The rows of A fall into 3 groups, and each row is roughly a mix of its group's hidden directions.
A, 98 rows:
[[-10 -37  26 -56 -11 -33  38  34  -6 -17]
 [-16  45  16 -54   2  -6 -38  21   7 -43]
 [ 37  45 -33  14   3  12  21  -4 -64   0]
 [-17  -7 -23  33  54  17 -32  54   9 -12]
 [-73   6   5  22  15   6  48 -26   6 -16]
 [-37  13 -18   3 -34 -17 -15  35  67   7]
 [-18  -6 -17  21 -27 -55  18  12 -62  13]
 [ 21  -5  -3 -72 -30  12   9 -50  -9   3]
 [  3  17  42 -36  34  17 -32  52  -1 -29]
 [-37 -70  16 -13 -24  -8  26  30  14 -16]
 [ 36  23 -28  54  40 -36  23 -13  13  -3]
 [-41  10  21  13  24  16  48 -61  -5  -9]
 [ 38  -4  -3 -33 -20  -1 -25  21  -4 -73]
 [ 29 -48   1  39   3 -22   3 -44   0  47]
 [-15  32  11   6  -8   2  21  69   5 -52]
 [ 45  47  -1  -7 -11 -36  20 -31 -44  19]
 [ 35 -26 -35  18  37 -30  23 -47  14  25]
 [ 17 -27  13 -21  22 -58 -13  18  23  54]
 [ 14 -53 -36  38  33  -5  30  22 -16 -28]
 [ 13  35  28   5  -8 -50  48  22 -23  37]
 [ 37 -35  19 -45 -56 -27   8  21 -10   3]
 [ -6 -16 -10  28  -9  25  31  79  -8 -18]
 [-42 -23 -25  16 -73  22   1   8   6  18]
 [ 19  17 -22 -11 -22  39   7  -7  -4 -77]
 [ 23 -45   4  41 -47   6 -31 -11 -27 -35]
 [ 20 -55 -14  33  25  -2 -42 -34 -13  31]
 [-20 -26   5  26 -25  -5 -13 -59 -15  55]
 [-15 -48  20  -1  23 -17 -41 -10  61 -12]
 [  8 -23   7  25  32 -11 -54  13  20 -59]
 [ -7  30  18  -4  38  53  31 -51  -6 -13]
 [-21 -11   7  57  17 -36   3 -57 -18 -18]
 [-50  53 -36  14  -5   8  47  10  15   1]
 [  6  63  -2  -8  18  35   3  14  -2 -60]
 [ 22  40 -10 -35   3  13 -12 -18  18 -71]
 [ 11  57 -14 -25  13 -20  -2 -35  -3 -58]
 [-18  -6  11  -4  21  29  20  58 -32  53]
 [-19 -11   4 -55 -32  -7 -40  10  49  27]
 [-25  21  41 -21  -5  -6  20  28   8  70]
 [ 30 -30  24 -25  16  45   6  10 -62 -12]
 [ 18  12  32 -61  25 -27 -34   9 -36 -16]
 [ -7   2 -10   4 -57 -12 -37 -56 -21 -31]
 [ 15 -33  45  32  17 -25 -35  38 -38  -1]
 [-31  48  -8  -6 -21  27  25  15   3 -63]
 [-25 -52 -35   4  33 -24 -34 -29 -18 -29]
 [-36   1  10  19   8  15  26  72 -35  15]
 [-35 -21  -3  28  -1   3  36  26 -23  67]
 [ 41 -31 -38   1  30  18 -28 -23 -46 -26]
 [-15 -35  -5   5  -7  17  16 -19  27  79]
 [-19  25  -2  -9   6  -7 -10 -79  22  37]
 [ 16 -69  -7  -7 -34   3  -3  26  24  42]
 [-11 -31 -25  45   9   4 -30 -58  -2  37]
 [-27   3 -14  32  -3  71  47   6  -4  10]
 [-24  15   0 -25  57  38  20 -34  -9 -40]
 [ 15 -37  -9   8  46  46 -21 -51 -17  -2]
 [-15   5  -9   2 -17  19  16  81  -8 -39]
 [-27  36 -55  -3  23  -4 -46  34  20  -9]
 [-30  23 -30 -46   6 -44 -14  47  22   7]
 [ 19   6  12   1 -22  32  18 -61 -27 -51]
 [-37  50   8 -18 -51  29  -4 -18  37   1]
 [-16 -57  35  16  49  28  35   1  -9   5]
 [ 23   8  29 -15  20 -53   6 -24  11  61]
 [  1  47  10  39 -17   1   8  58   4 -43]
 [-30  39  23 -17   4  49 -23  37  -4  43]
 [ 65   0  31 -41 -24  21  10 -16 -23 -25]
 [-33  10   9  10 -46  -6  35  59   9 -33]
 [ 57 -21  29  -5  55 -29 -24   4 -18   7]
 [  9  16  -7  16  44  -6 -32 -39  59  27]
 [ 21  -2 -57  30  -8  -7  44 -44   6 -26]
 [-47  43 -30  -3 -15  42  28 -14  38   3]
 [-47  53 -24  32 -13 -32   0 -24  22  24]
 [-12 -28   4  59  16  25  37   9 -17  49]
 [ 52   8 -11 -31 -16  -7 -35 -44  -2  46]
 [-34   8  44  -5  -2 -18  24  37  32  54]
 [ -8   3 -35  58   9  -4 -49  38  16  23]
 [-37  30  -3   1 -34  57  -3  40 -15 -30]
 [  6   5 -14  26  44  38  60  13  27  23]
 [ 22 -10  13   2 -27 -74  32 -29  10 -22]
 [-17 -22 -35 -18 -11  33   4 -58  44  22]
 [-41   1 -22 -11 -46 -12  -8 -43  24  49]
 [-25 -13 -30  50  31  21  10  17  57 -16]
 [-38 -26 -35  30 -16  24  42  13  39 -30]
 [-42 -39  -3   6 -33   4  58  39   8 -12]
 [ 16 -69 -19  20  42 -31  12 -13  23  -1]
 [ 22 -29  21 -46 -16 -41  15 -32 -29  39]
 [ 49 -11  19 -20   0  65   6 -37 -10  20]
 [ 34   7  12  10  14 -15 -44  19 -46 -56]
 [ -7  61 -19  -2  17 -17   8  19  40 -52]
 [ -7 -49   1  48 -11 -11  10 -10  -7  64]
 [-19 -55  14  20 -40 -29  19  51   1  -1]
 [ -8  16  11 -15 -43  13  29  41 -63 -13]
 [ 49 -11 -15  -4  17  -5 -55  52  -8 -21]
 [ 10 -44 -51   0  14  50  -6  -9 -35 -27]
 [ 27   1 -37 -15 -45  30 -39  -9  14  49]
 [ 20   3 -24  -9 -27  17 -16 -46  63 -31]
 [  7  69 -10 -16  22  48  -1  -9   3 -37]
 [-24  -9 -31 -14 -44 -14  -4 -32 -17 -64]
 [-21  52 -12  23 -14  59  11   6  28  32]
 [-19 -11  29 -36 -59   3  -5  20 -32 -42]]
Here is one row of each group, with its name. Which group are the others in?
[ 27  -3 -29  19 -29  12  -8 -33  58 -45]	L
[-27  13  26 -59  28 -27  48 -19   4  10]	V
[ 12  34  22 -13 -23 -54  17 -45  28  29]	C

[-20 -29   8 -31 -37 -24  35 -39  38  31]	C
[ 15 -14   5 -23   0  12 -71 -27 -10 -48]	C
[ 11   4 -23  36  36  12 -48 -15  36 -47]	C
[-18 -11  52  50  20  33 -31 -10 -31  15]	L
[-12  50 -22 -18 -13  11   0 -75   3   3]	V
[ 30   7  35  33 -49  37  32 -32 -14  -9]	V
[ 55   5 -14  24  13  -2  10 -16   2 -71]	L
[-21  55 -22  -5  38  -7  49 -33   5  20]	L
[ 23  -9  -3  17  66 -18  -5  -9  19  58]	C
